One vector is turned by the same rotation once a tick. Each row is the vector after some number of ticks, and that number follows the row.
The counts run from 0 to 224.
33,4,16,-39,10,-10,-10,-3,16,-2,19,-25,-10,-25,12,-4,21,29,10,28,2,3,22,-27,15,-1,1,-3,17,-9,-3,0,-7,-25,2,4,-43,-8,0,23,-17,7,-45,10,-14,-13,15,-21,-19,-28,6,-21,-12,2,4,-28
73
28,-29,31,-36,24,29,9,-29,19,-13,-9,-10,4,22,1,0,36,38,23,13,-1,-31,0,-20,-14,3,-9,9,20,-36,14,24,-1,3,-15,3,9,-20,-12,14,3,10,12,-28,-11,4,-1,10,-11,7,-8,-37,-4,-3,-24,12
63
32,-37,-3,-27,21,-17,13,-34,15,-22,12,-1,6,8,-26,23,-25,-10,26,46,-1,-26,-20,20,15,8,9,32,-11,-10,-27,6,6,-4,-21,1,23,-21,8,-24,9,-5,20,-20,-14,-6,-14,3,16,20,29,24,6,-28,7,7
146
11,-11,37,3,18,4,2,-71,-22,15,28,-29,-2,-11,-19,-3,9,20,-4,-1,-11,10,-23,6,6,21,18,-18,16,23,7,14,-4,28,10,-2,4,-20,-1,-23,30,0,30,9,11,9,-7,-1,19,-8,-9,-39,-2,8,-9,26
220
14,-8,33,-19,12,2,-4,-35,8,-18,0,-8,-25,4,-5,39,-17,8,12,18,-40,-22,-15,6,-24,-42,11,3,15,16,-37,-21,34,-3,-20,-16,17,0,3,-21,35,7,35,9,3,-6,-7,0,8,11,10,3,-14,-26,-3,-17
4
18,-5,19,-14,-1,-23,23,-42,-4,-1,46,-9,-7,11,-17,-18,18,1,21,10,-6,21,-34,-2,-4,46,-22,2,-7,22,-8,-1,-2,18,8,-29,13,-17,4,-8,8,13,-24,-8,-16,-27,-18,-16,23,-3,2,6,13,25,-19,24
49
26,-16,3,-11,-12,-2,-15,-12,6,-17,9,1,-39,2,33,35,-6,7,26,15,-54,-15,-1,5,-40,-7,-28,-17,-3,19,-10,1,13,14,3,-19,-5,-2,6,-7,26,10,-20,-34,-9,-9,21,-16,-6,-8,-6,-33,13,7,-31,-2
99
33,-27,-4,16,18,13,17,-13,-1,-27,3,20,6,-20,6,24,-16,1,17,-23,-11,-11,1,-22,-4,-39,13,-31,33,-26,-16,6,16,4,-1,-7,3,-1,14,-34,-8,9,13,1,-3,7,-11,-2,11,3,30,-4,31,5,-50,-6
118
38,-5,-1,-27,9,-22,-11,-8,6,-44,2,22,-4,-18,8,-11,12,-5,37,18,0,-9,13,-14,11,-7,6,-4,1,-13,0,-37,27,-42,-11,-43,-8,3,19,-2,-20,17,-30,29,-22,-14,15,-7,-5,-5,29,9,10,8,-16,-27
33
18,-5,41,-3,10,19,-5,-63,-19,2,19,-30,-10,-13,-9,-8,30,33,-9,1,-7,-4,-16,-4,3,21,17,-13,23,24,26,3,-1,16,11,-9,0,-19,-8,-17,25,2,27,16,19,7,4,0,7,-13,-9,-52,-8,23,-8,24
219
22,-2,-4,-11,8,8,13,-15,-42,24,38,-13,-25,-25,-6,14,0,22,-12,6,27,21,31,-29,45,5,42,-11,10,-16,-10,-1,-4,0,3,21,-15,-14,-4,-27,-12,-9,9,-14,1,-17,-12,-17,21,-1,14,11,25,28,-6,13
210
23,-2,14,-9,13,12,20,-17,-25,24,38,-15,-21,-22,-6,-3,7,32,-11,7,31,31,21,-49,46,-4,33,-10,13,-24,-4,1,-7,-8,-5,14,-24,-7,-4,-19,-14,-13,2,-16,-4,-11,-4,-6,16,-3,-1,8,23,23,-12,14
209
27,-14,7,-14,21,-9,0,-38,-40,-5,10,-19,14,-34,-17,21,-1,7,-30,-6,-16,-12,18,-1,1,23,19,-37,26,-10,-33,20,16,19,15,11,-6,11,-1,-22,-7,-1,0,-4,19,9,-18,-43,-6,-14,10,-16,5,11,-29,-5
78
35,-7,-1,0,-14,-11,17,-49,-2,7,57,8,-10,-4,-5,-15,3,6,8,2,5,21,-14,-17,-13,5,12,-18,0,45,22,-12,4,-8,6,-6,21,-39,11,-15,14,16,-9,1,-32,-31,-3,5,16,-11,17,-1,18,27,-11,-18
125
15,-13,34,0,-5,6,-7,-23,25,-11,1,-3,-36,1,39,10,33,46,2,-4,-37,-2,-11,-5,-7,9,-8,14,-2,-15,13,22,9,14,-11,-10,-12,-12,-17,-2,30,-4,2,-28,7,15,25,5,-36,17,-12,-27,13,20,-28,24
102
28,14,29,-15,25,-1,3,-10,-7,-3,3,-24,-35,-13,-5,-2,-17,23,10,22,1,25,1,-29,18,-24,14,17,15,-28,-25,-4,12,-16,-11,-40,-6,32,7,2,22,-32,14,-10,17,-1,30,-18,-9,8,-19,-10,25,-17,-12,21
92
0,-25,23,-27,7,18,-15,-36,-2,-26,12,-17,-16,15,12,32,17,17,40,26,-29,-25,-13,-6,-24,-10,-32,-9,2,15,-18,-33,19,5,6,-23,2,-12,-4,-8,11,28,4,2,-3,-11,-6,4,20,-13,6,-30,-29,0,-11,5
138
11,-12,17,-21,-6,2,-9,-19,15,-17,6,1,-33,9,43,23,10,22,26,0,-55,-11,-11,5,-35,-13,-31,-6,0,1,-4,3,12,9,-4,-19,-12,-8,2,-7,25,17,-15,-37,-11,-6,29,-7,-22,1,-7,-32,8,12,-33,3
100
17,17,1,-21,-9,18,-11,-6,-20,20,18,9,-63,-2,12,25,-14,18,-9,26,0,8,39,3,10,-3,32,-5,-20,13,-21,-12,7,4,-1,-7,-6,10,10,-21,29,-30,17,-33,4,-9,18,-12,2,8,8,11,8,-8,-7,27
95
6,-22,46,-24,7,29,-11,-47,12,-22,2,-20,-10,16,4,8,41,41,23,15,-11,-30,-17,-8,-11,-3,-14,21,-2,-8,7,-16,12,3,2,-22,11,-9,-18,-2,12,9,21,1,9,-3,5,15,10,3,-4,-36,-31,2,-22,18
140
22,-12,19,-5,20,4,-9,-44,-31,-12,10,-16,-11,-19,-16,37,-34,-1,-10,3,-32,-23,-3,12,-11,-14,19,-20,12,5,-43,-9,27,19,5,-9,17,10,2,-40,17,-8,43,12,22,8,-16,-8,17,-8,16,-7,2,-17,-11,2
2
8,1,3,-7,-6,15,-2,-24,-36,3,25,-8,-41,-14,-5,35,0,4,5,28,11,-5,15,-5,28,13,17,-13,-15,13,-31,-34,15,16,19,-6,-4,-4,-5,-41,5,-3,11,8,11,-16,-24,-8,46,-3,16,25,-16,18,4,26
134
31,17,21,-23,-13,-9,7,-39,12,-7,1,-12,-24,-19,-2,16,9,25,-42,13,11,-13,43,-4,-4,3,33,-18,8,13,-4,11,25,8,-4,4,-3,-21,-22,-3,31,6,-4,34,-30,11,-4,16,-21,-6,27,19,-24,7,18,-18
161
21,-7,-12,-22,12,-6,-11,-15,-41,-7,27,-12,-24,-19,4,50,-18,-1,11,23,-12,-4,20,-21,-5,-13,10,-43,13,15,-27,-17,19,-3,6,10,-18,-22,3,-29,10,22,-2,2,3,-32,-10,-31,34,-25,6,-1,5,15,2,-25
213
12,-13,-8,-16,-1,7,-13,-20,-26,-17,18,-7,-23,-1,3,43,-5,-11,28,31,-14,-20,1,1,-8,3,-11,-28,-5,33,-24,-36,21,17,15,-17,1,-10,-1,-30,16,16,0,15,2,-23,-17,-13,42,-20,13,-13,-20,9,2,8
136
35,-13,14,-13,23,-5,19,-13,-5,-1,29,-20,-5,-22,-8,-20,14,28,22,8,21,24,-1,-60,30,-12,13,7,28,-33,7,19,-9,-21,-8,-5,-15,-5,-4,8,-13,-3,-16,-2,-3,-12,8,-13,-3,-5,-10,-21,33,19,-17,-4
207
30,14,36,-25,-10,6,-9,-40,26,-4,17,-11,-41,7,0,-8,5,29,-4,32,-7,-19,-12,2,-22,-8,19,22,-16,35,15,-11,9,-18,-3,-18,24,2,-9,10,37,-15,18,16,-7,-3,22,23,-24,8,13,-15,-22,-7,12,-4
7
18,-3,35,7,16,7,10,-17,-12,-5,29,-25,-21,-16,-2,11,3,38,7,14,26,28,-10,-50,44,-19,-2,12,6,-27,-26,-15,5,-8,5,-18,-27,-3,-9,-13,-1,-13,1,12,11,-12,-6,-3,33,0,-6,12,3,22,-9,28
131
46,-13,-5,-51,18,-33,-1,-1,14,-19,16,-9,-6,-18,-2,12,-3,4,16,48,-8,-21,11,-11,10,4,13,0,5,-12,-12,7,8,-38,-17,17,-26,-23,3,11,-8,12,-27,-5,-14,-30,0,-24,-17,-11,14,11,7,-8,19,-44
71
32,-3,21,-14,20,-38,8,18,20,-28,4,6,-36,1,2,21,-1,1,15,37,-28,-10,-14,8,14,18,-3,14,-9,-15,-25,1,20,3,-22,-22,-19,-8,5,-13,36,4,-8,-2,-2,-32,-1,-15,-1,26,-4,40,35,-1,6,11
186
27,-14,16,-8,22,-34,20,-16,11,-12,8,8,-22,4,-7,15,-5,-5,0,12,-30,10,-23,23,10,30,1,7,-4,-1,-23,21,15,24,-21,-12,-1,-20,16,-28,34,-4,13,-39,-7,-15,-4,-27,15,27,-2,39,46,3,-14,22
184
40,-17,14,-36,9,-4,-4,-1,40,-25,6,-8,-14,-6,10,16,-2,14,33,63,6,-20,-3,-14,14,-18,-7,25,-7,-3,-12,-10,0,-28,-6,-5,-14,-12,-1,12,-5,-14,-22,3,-20,-18,17,3,-10,-2,20,2,-13,-30,23,-10
149
44,-22,7,-36,18,-14,-3,1,27,-28,11,-4,-9,-6,-8,23,-14,5,31,65,1,-29,-13,-7,14,-8,-1,30,-9,-14,-14,1,9,-32,-14,-9,-4,-17,-6,2,6,-13,-7,6,-8,-14,9,-2,-6,4,28,18,-9,-29,23,-6
148
23,17,28,-18,22,-2,9,-32,-17,-1,4,-22,-12,-15,-18,-24,7,24,-11,4,30,37,37,-22,34,-6,35,0,18,-31,-29,-16,23,-7,-7,-41,-6,27,6,-3,6,-18,0,6,-10,11,13,-8,4,7,3,18,6,-15,-21,23
170
29,-14,7,1,4,27,0,-32,-23,-6,16,21,-5,-15,5,-17,30,25,-26,-16,19,4,23,-15,3,9,18,-23,-2,-11,-3,-6,15,16,20,-15,15,9,18,-25,-27,-19,5,-9,4,-1,-3,-20,18,-5,29,6,6,21,-60,24
38
41,3,1,3,-13,1,14,-39,7,5,39,14,-24,-3,1,-13,5,11,0,10,14,10,-1,-25,-8,0,30,-18,3,45,33,-4,-2,-7,5,-5,18,-35,6,-17,21,8,-4,23,-32,-18,4,13,16,-13,25,2,10,34,-2,-9
124
26,30,42,-27,-2,-3,-3,-35,4,6,7,-14,-42,-8,-9,-8,14,19,-17,11,-13,-6,26,0,-10,4,44,-13,14,29,8,-12,19,-16,-10,-13,4,-4,-8,-3,44,14,19,39,-10,-11,5,13,-21,4,3,-3,-7,-1,14,-23
84
27,-22,0,-10,-2,2,4,-11,-3,-5,16,9,-9,-16,7,5,19,-9,37,4,-19,-29,12,6,1,41,-11,-33,6,-15,-6,2,-8,34,14,-16,-2,17,14,-16,-19,5,-26,-9,10,-1,-30,-31,-17,5,14,-27,25,4,-42,37
193
13,-12,-3,-4,3,-45,5,-8,20,-14,10,15,-17,-24,7,30,-17,-16,37,18,-28,-12,-8,23,32,11,15,3,-10,-12,-10,-2,11,-2,-22,-5,-18,-19,9,-36,15,15,-14,-10,-16,-8,-10,3,-11,33,21,32,37,-2,2,1
108
19,9,29,-20,13,-18,3,25,38,-9,12,7,-50,-10,22,2,18,14,31,39,-9,2,13,-7,18,7,-7,5,-7,0,-7,-21,-1,2,-12,-19,-40,-7,6,6,30,6,-33,13,-18,-26,2,-5,-8,11,-1,16,16,-14,17,22
188
